Each path is a new rotation, seen through one point. The rows after it are directions, each followed by how far the rotation turns it, in degrees a step (0 if it stays put).
Each turn is a multiple of 5 degrees from 10 to 175, or 0.
Each row of a path follows its step; steps can be skipped.
path 1
step 1: [ 10 -14  -2  14 -11   0   1  -3  -8   3   2  -6 -11   5  20   9  -3 -10
 -17   0  -4   5   4 -11  -5   1   6   4  17   1   3  -6   8   6   8  -5
 -11   4   4  10   8 -10   9  -1 -17  -3  -3  -4  -3  10  -2  -1  -2 -23
   3  -6  14 -13 -11   9   2   4   3  -8  -5  -2  -9   9  -2   1   4]
step 6: [ -4  -3  -2   2   0   4   3   7 -12  15   2   4  -4   3  13   0   8   2
 -12 -11 -19  16  -8   1   5   7 -19  13   2  -2   2  -9   7  -9   4   5
 -12   4  15  12   5  -3   7  -2  -3  -4   6   0   4  17   4 -13 -14 -13
 -12  -2   3   1  -6   3  -2  -4   9  -4  -1   5  -6  12 -10 -11  -7]
step 7: [ 22   3 -14  -2  -4   0  15  12  -5 -14   4  -6   0   8  18  10  10   2
 -18  10   0  10  -1   1   9  -9  -6   7  -5  -2   3 -10 -10   9  -4  12
  16   1   3  -2   5  -7   7   6  -6 -12  -7  11  12   0   8   1   5  -5
   5   4   5  -9   0 -13   1   8   8   8  -2  -1 -11  -4   2   1  -6]
step 12: [  9   4 -14   0 -13   3  -9  -3 -23   8   9 -13  -8   0  16   5   2   1
 -14  13  -7   2   6  -6  -3  -7   3   9  -2  12 -11   2  -3   6   7   0
   6  -1  11  13  -1 -12  -4  -5 -11  -3 -10  -7   2  -3  15   5   0 -11
 -10  12   4  -3 -16 -11  -1   5   6   6  -5 -10  -7   2  -7   6   1]
step 18: [  1  -4   2  -2  -3   4  19   8 -17   0  -2   2   5 -10   7   4  17  -8
 -15  16 -13  11  -7  -7   7   0 -14  -1   5  -4  -1  -6   6  -4  -2  15
  18  -3   1  -1   4 -12   1  -4   4   9  -3  -3  26   6  -2   1  -6  -9
  10  -9   2   7  -5  -4   2  -1  17   2  -3  -8  -3   0  -5   0  -5]
step 19: [  9   1  -7   2   8  20  -7   1  -6  -1  -9  -6   0   5  10   2   3  -2
 -25 -13  11  -2   6   0  -2  -4  -6  30   2   4   8 -17   2  10   2   8
  -6   1  12   2   9 -12  -1 -12   3  -8   0   4   0   5  10  -6   1  -9
   1  -9   2  -5  -5  -1   3  -5  12  -9   5   4  -3  -4  -1  -9 -11]
step 21: [  9 -20  -3  -1  -3   9  -4 -12   3  -8  -4 -15  -9   2   9   4  -1  -5
  -8   3  -8  10  -2  -6  -2  -4   9  15  -5  -8  16  -1   3  -9 -16   5
   4   6  -5   1  -1  17   5 -14 -18  -2   8  -2   9   1   4  -9   0 -15
   2   5  10  -8  -7   4  13   6   6  -9  -1   8   0  -7   0  17  -1]
step 22: [  8  -1  -5   1  -9  15  12  -2  14   2  11  -6 -11  -2   4   2   2   5
 -14  -5 -17  14 -10 -19   6  -1  -7   6  -1   1  16  -8  15  -3   2   2
  -2  -8  -8  15  -2  -7   9   7  -4  -1  -3  -1  -1   1 -12  -4 -11 -12
  -6   0  -3   2   1   0 -10  -6  -2  13   0   3  17  12  -7 -11  10]
step 23: [  6 -11  -3   6  -5  -2   4   1 -22  -6   2  -2 -18   4   0   5  16   7
  -8  12  -6   4   8  -6  -1  -8   4  14  -5   0  -1  -1   0  -4  10  13
  19  -8   6  -3  -9  -9   9 -14 -14  -1  -9 -12   2   1  -1   4  -9  -8
  17   3   0  -9  -4 -11  -8  -7  10   1   1   8 -10   8   4   0   3]
step 24: [  6  12   3  14  -7   9  -9   7 -12   3   0   2  -5   8   4  -9   8  -8
 -14   2  -8  -5   5 -10   1  -2  -2  24   6   6   4  -9  11   9  -4   8
   2  -4  14  -3   0   1  -6   9  -1   8   3  -2  -3   6  11 -21 -12 -15
  -2   6   7   6   6  -3   7   1   7   9   3 -18  12   0  -8  -3   0]
[-2  0 -3  2  0 -3 -3  1  0 -1 -1  0  5 -1  0  1 -2 -1  1 -1 -2  1  3 -2
  2  1  3  2  4  0  0  1  0  2  0 -1  1  0 -4  2 -4  2  1  1 -1  2  3 -1
  0 -2 -3 -1  0 -1 -4  1  3  1 -3  2  1  1  2  0  1 -3 -2  0  0  2  1]
90
[-1 -1 -1  3  1 -1  0 -1 -1 -2  1  2  2  0 -2 -2 -1  4  0 -1  0  1  3  3
 -3 -1  2  4 -4 -2  2 -3 -1  0  1  2 -2  0 -3 -2  0  1  3 -5  1 -2  1 -1
  2  2  1  0  1  0  1  1  0 -5  0  1 -1 -2 -3 -1  1  0 -4 -2  4  0 -1]
175
[ 0 -2 -4 -3  0  1  3  0  0  0  0 -2  5 -1  0  1  0  2  2 -4  0  3 -5  2
  1  0 -2  0  2 -2  2  0  2 -1 -3  5  2  0 -1 -2  0  0  2 -1  2 -1 -1 -2
  2  0  1  0  2  0 -3 -1  1  1  3 -1 -2  3  0  1 -1  0  1  4  2 -1  1]
95
[ 0 -2 -1 -1 -2  0  2  0  3  1 -4 -1  1 -4  4  2 -2  1  0 -2  0  0  2  2
  0  2 -4 -1 -2 -1 -2 -2 -4  3  1 -1 -2  2  2  2  0 -1 -1  0  0 -4  1  0
  0  1  0 -2 -1 -1  1  2  4  2  1 -2  3  2  0 -2  0 -1 -3 -2 -3  0  0]
55
[ 5  0  0 -2  1 -3 -4 -3 -2 -1  0  2  0  2  2  4 -2  1 -1  1  5 -2  1 -1
 -2  2 -3  1  1  1  1  0 -1 -4  0  1 -3 -2  0  1 -1 -1  0 -2  1  3  2 -3
 -2  1  3 -1  1 -3  0  0  2  1 -1  0  0  3 -2 -1  1  4  2  2  0  0  1]
160
